Some points, each followed by its number:
vec![-13, -48, -42, 11, -14, -29, 28, -5, 29, -43, 1, 27, 5, 29, -1, -6, -48, 17, -9,
     -5, 3, 16, -43, -29] 0
vec![7, 35, -2, 47, -3, 0, -17, 1, 28, 43, -18, 44, 44, -58, -52, 45, 46, -14, 35,
     29, 18, -56, 4, 47] 1
vec![10, 31, -44, -6, -59, -1, -10, -31, -53, 34, 21, 17, 38, 8, -26, -37, 40, 37, 23,
     36, 28, 12, -21, 36] 2
vec![7, -5, -23, 16, -28, 18, -50, 15, -40, -4, -28, 9, 15, 21, -7, -4, -1, -9, 40,
     2, 21, 29, -41, 33] 3
vec![22, 28, 41, 33, 30, 27, -4, 39, 27, 42, -1, -16, -38, -32, 48, 31, -42, -14, 18,
     12, -7, 2, -52, 47] 4
vec![10, 41, 41, -48, -59, -57, 44, 2, -9, 43, -8, -43, -45, 46, 48, 24, 41, -5, 44,
     -16, -9, 47, 43, -40] 5
vec![4, -8, 41, -57, -34, -45, 38, 24, -13, 28, -15, -59, 28, 46, 17, -50, -42, 16, 44,
     -18, 7, 47, -61, -52] 6
vec![44, -62, -34, 37, 19, 46, 19, -4, 43, -61, -9, 44, -59, 0, 0, 18, -30, 39, -12,
     -8, -39, -46, -20, 3] 7
vec![-31, -33, 29, -29, 36, 33, 13, 38, -1, 39, 29, -6, -31, -7, 2, 25, 25, 37, -24,
     35, -26, 4, 32, 4] 8
vec![-2, -62, -62, 20, -36, -33, 44, -8, 30, -61, -1, 44, 6, 46, -4, -23, -56, 45, 9,
     14, 24, 19, -53, -41] 9
vec![44, -62, 2, -13, 40, 15, 44, -5, 13, -31, -56, 40, -51, -24, 2, 45, 37, 15, -3,
     -36, -38, -29, -12, -32] 10
vec![19, -56, 32, 39, 16, 44, 19, 24, 43, -54, -41, 27, 33, 34, -31, -12, 4, -41, 5,
     22, -9, -31, 15, -39] 11
vec![-15, -39, 3, -16, 17, 37, -43, -31, 10, -32, 12, -20, 4, 23, 38, -7, -30, 2, -31,
     22, 9, -9, 3, -13] 12
vec![-1, 2, 18, -52, -31, -27, 5, 3, 32, -6, 12, -51, 17, 18, 38, -30, -29, 3, 21,
     -14, 24, 5, 30, 16] 13
vec![-57, -30, -16, -34, 15, -23, -47, -31, 8, 16, 21, -49, -26, 10, 38, 8, -4, 0, -7,
     4, -10, 2, -8, -11] 14
vec![-56, 8, -21, 47, -18, -57, 44, -6, -61, -14, -56, 33, -33, 46, 4, -39, 32, -6, 26,
     -7, 50, 12, -61, 41] 15
vec![-33, -2, -6, -15, 4, 26, -15, -21, 10, -25, 18, -43, 36, 41, 22, -40, -26, -4, -27,
     13, -28, 28, 0, -6] 16
vec![44, 41, 6, 47, 26, 2, -60, 38, 25, -24, -23, 2, 45, -1, -56, -2, 38, 16, -19,
     45, 17, -56, 26, -42] 17
vec![14, 20, -16, 45, -30, -43, 8, -20, 18, 27, 3, 42, -26, 36, -42, -35, 44, -2, 26,
     -5, -9, 44, -26, 29] 18
vec![44, 15, -50, -9, -46, -22, 44, -7, -61, 43, 47, 44, 13, 4, -8, -12, -5, 30, 44,
     -22, 5, 32, -2, 44] 19
vec![27, 16, -33, -1, 23, -7, -38, 20, 19, 25, 15, 30, -23, 25, -28, -28, 38, 18, -6,
     -7, 7, -24, 29, -23] 20
vec![-25, 9, -18, 13, -39, -20, 13, 2, -61, -39, -38, 44, -6, -10, -20, -58, 46, -14, 1,
     19, -23, 17, 21, 47] 21
vec![44, 15, -29, 6, 21, -19, -40, 43, 43, 19, 3, 44, -35, 40, -56, -47, 35, 15, 13,
     0, 14, -36, 24, -15] 22
vec![-1, 2, 15, -9, 30, -17, -28, 20, 29, 4, 23, 13, 23, -41, -13, 39, 10, -26, 3,
     14, 48, -35, 13, -32] 23
vec![-7, 41, -62, -1, 40, 46, -47, -41, 43, 18, 34, 4, 3, 20, 48, -23, -36, 45, -40,
     -39, -3, -15, 43, 47] 24
vec![-19, 41, 11, 12, 45, 24, 22, -12, 8, 40, -17, -21, 22, -26, 48, 26, -57, -59, -46,
     -58, -42, 13, 43, 47] 25
vec![-17, 25, 37, -57, -57, -39, 22, -13, 28, -8, 29, -59, 45, 34, 48, -42, -57, -5, 44,
     -11, 15, 15, 25, 5] 26
vec![-31, 9, 19, -32, -11, -47, 28, -46, -5, -17, 9, -59, 24, 11, 35, -44, 36, -5, -41,
     13, 18, 26, -6, 42] 27
vec![-20, 12, 16, 5, 13, 0, 8, 2, -24, 41, 34, -23, -31, -18, 41, 17, -31, -31, -29,
     -24, -26, -12, 0, -21] 28
vec![37, -47, -29, -42, 25, -2, -19, 45, 29, 3, -37, -32, -34, -5, 22, -13, 31, 29, -24,
     -31, 26, -10, 33, 19] 29
vec![14, 13, 17, -1, 30, -28, -28, 45, 43, 28, 47, 22, 45, -58, -35, 45, 12, -25, 12,
     37, 50, -56, 3, -47] 30
vec![30, 26, -32, -4, 17, 37, 0, -9, -54, 39, 43, -1, -30, -39, -25, 14, 27, 13, 18,
     -23, 26, -23, 17, 23] 31
vec![-54, -35, 22, -38, 38, 36, -1, 44, -6, 28, -21, -14, 38, -47, 27, 45, -41, 22, -55,
     45, -40, 26, 17, -40] 32
vec![25, -43, 41, 38, 45, 46, 20, 45, 37, -35, 2, 44, 22, 46, -48, -16, -37, -59, -59,
     45, -52, -51, 18, -22] 33
vec![28, -52, -17, 22, -42, -57, 12, -35, -61, -55, -18, 44, -42, 26, -37, -51, 46, -1, 44,
     -7, -1, 47, -61, -26] 34
vec![30, -35, 33, 30, 19, 39, 16, 19, 38, -43, -15, 28, 33, 38, -44, -26, 17, -45, 9,
     30, -18, -31, 36, -43] 35
vec![14, -62, -32, -31, -59, -48, -17, 5, -49, -61, -40, 11, -36, 32, -56, -29, 24, 45, 44,
     -18, 50, 27, -61, 21] 36
vec![3, 31, 3, -29, 21, 21, 2, 13, 13, 9, 10, -9, 28, -35, 8, 25, 1, 38, -24,
     2, -26, 20, 25, 17] 37
New points follow, each followed by the numbers of its two nearest points above by angle, nearest first.
vec![44, 37, -9, 31, 22, 13, -43, 23, 2, -8, -4, 2, 25, -11, -55, -1, 40, 22, -2,
     26, 24, -49, 25, -20] --> 17 20
vec![16, 12, -51, -11, -42, -50, 39, -3, -44, -13, 24, 6, 16, -1, -16, -31, -6, 14, 39,
     -27, -1, -8, 6, 4] --> 19 2
vec![40, 41, -14, 47, -38, -57, 10, -30, 43, 22, 11, 44, -16, 46, -56, -31, 46, 1, 33,
     -8, -17, 47, -19, 23] --> 18 34
vec![-59, 11, 35, -57, 33, 38, 44, 45, 21, 33, 47, -15, 16, -58, 35, 37, -54, 10, -59,
     45, -21, 20, 43, -57] --> 32 8
vec![11, 15, -4, 37, 10, 12, -13, -4, 32, 19, -14, 44, 26, -42, -53, 19, 36, -2, 23,
     13, 12, -28, 3, 20] --> 1 30
vec![3, -15, -24, 8, -45, 8, -60, 33, -61, -22, -56, -3, 35, 40, -19, -22, 11, -17, 44,
     23, 10, 47, -52, 42] --> 3 36
vec![4, 16, 30, -36, -41, -33, 17, -14, -2, 18, -3, -33, -30, 45, 48, 10, 19, -2, 27,
     -8, 2, 34, 28, -32] --> 5 26
vec![-59, -33, 15, -39, 45, 46, -5, 43, -13, 43, -8, -24, 36, -43, 19, 45, -57, 35, -59,
     45, -54, 18, 30, -57] --> 32 8
vec![18, 25, -2, 32, 20, -8, -47, 12, 20, -34, -32, 7, 19, -3, -40, 0, 24, 9, -12,
     30, 25, -37, 6, -23] --> 17 22
vec![-19, 41, -54, 47, 14, 46, -7, -2, 20, -8, -18, 3, 20, -27, 36, -23, -1, -6, -17,
     -3, 5, -54, 28, 47] --> 24 25
vec![44, 17, -12, 39, 31, 5, -54, 12, 30, -27, -18, -7, 28, 11, -46, -3, 40, 16, -14,
     26, 4, -35, 24, -20] --> 17 22
vec![-4, 22, -5, 6, 9, 2, 8, 12, -43, 26, 36, -8, -19, -27, 34, 17, -26, -36, -29,
     -16, -18, -11, 14, -13] --> 28 25
vec![-33, 34, 4, 32, -20, -11, -19, -11, -40, 43, 47, -40, -17, -19, 40, 45, -14, -40, -27,
     10, 29, -10, 32, 1] --> 28 25
vec![31, 35, -12, 47, -25, -41, 13, -32, 39, 25, 21, 40, -28, 34, -46, -24, 37, 4, 17,
     2, -15, 42, -13, 15] --> 18 22
vec![-59, -48, 41, -57, 39, 46, 18, 45, -7, 43, 22, -21, -59, -27, 23, 38, 17, 45, -28,
     45, -54, 26, 43, -11] --> 8 32
vec![-2, 34, -9, 15, 38, 14, 12, -19, 17, 37, -23, -12, 9, -7, 32, 6, -49, -31, -26,
     -44, -34, 9, 35, 38] --> 25 24
vec![-54, -6, 7, -55, 18, -9, -19, -31, 12, 25, 43, -54, -45, -3, 39, -5, -7, 10, -21,
     11, -28, 9, 13, -12] --> 14 28
